In the rows, 128 means zero.
Each path below is one point turned by a fixed rotation once a step. After each direction that follows a path, write how fast that rotation turns it, in degrees a step (0 if it stays still).
Each turn is a multiple of 5 degrees from 10 to 175, or 0.
Each row of a path follows its step; steps can be skipped.
Rotation 1:
step 1: [117 122 131 121 125 128 134 129 131 132 125 128 136 132 129 113 126 124
 131 125 118 132 125 137 125 132 134 129 134 129 133 131 132 135 121 130
 133 135 119 137 138 126 126 125 127 132]
step 2: [128 125 137 127 117 134 138 130 124 125 117 133 121 122 128 127 128 121
 118 125 122 130 122 130 124 127 133 120 130 126 133 123 139 130 128 124
 128 125 119 129 126 130 126 122 119 137]
step 4: [124 121 115 116 128 120 131 119 134 136 134 128 125 140 126 131 131 129
 126 125 124 128 118 128 128 126 135 125 119 127 126 121 140 133 126 129
 125 128 121 127 125 130 124 124 133 130]
step 5: [136 125 132 114 121 135 135 123 132 126 125 130 126 139 126 119 127 131
 126 133 119 119 140 126 125 124 137 132 118 128 134 127 131 128 127 126
 123 131 122 129 128 133 134 122 132 128]
step 6: [124 134 135 121 128 132 128 122 133 131 119 137 119 127 136 128 118 133
 128 134 130 125 124 133 122 120 126 126 122 134 137 139 130 121 129 131
 125 135 118 129 125 128 123 122 135 134]
step 7: [122 128 134 126 129 128 127 117 138 136 123 129 130 132 139 124 128 126
 121 129 129 133 127 123 119 117 127 121 128 134 130 134 134 140 128 136
 133 120 126 128 133 128 134 137 129 134]
step 8: [121 122 131 126 123 122 134 127 136 131 125 133 132 131 116 126 127 129
 121 129 132 128 128 111 120 128 132 124 138 138 133 123 134 128 130 132
 123 133 131 130 126 133 134 124 131 139]
step 9: [123 119 131 116 131 131 126 130 128 127 128 138 123 128 127 116 124 125
 131 140 128 125 125 120 127 134 121 129 135 120 140 121 134 130 128 131
 126 132 121 120 138 124 129 127 131 131]
step 11: [126 133 129 132 120 122 126 131 136 126 120 125 118 141 129 121 127 123
 133 121 126 129 131 121 116 122 132 129 124 130 133 121 139 124 134 128
 132 130 127 137 138 123 125 132 132 126]
step 12: [133 129 124 123 128 123 123 129 130 125 124 131 133 132 125 130 126 121
 129 130 125 127 123 115 118 129 139 122 125 125 135 139 140 122 133 135
 125 123 121 121 128 129 113 124 127 127]
Speeds:
[127 131 130 130 127 130 127 131 126 129 126 128 128 130 130 129 128 129
 126 125 127 127 125 128 127 126 130 125 128 130 129 129 126 126 129 127
 130 126 128 126 133 129 128 128 129 129]
80
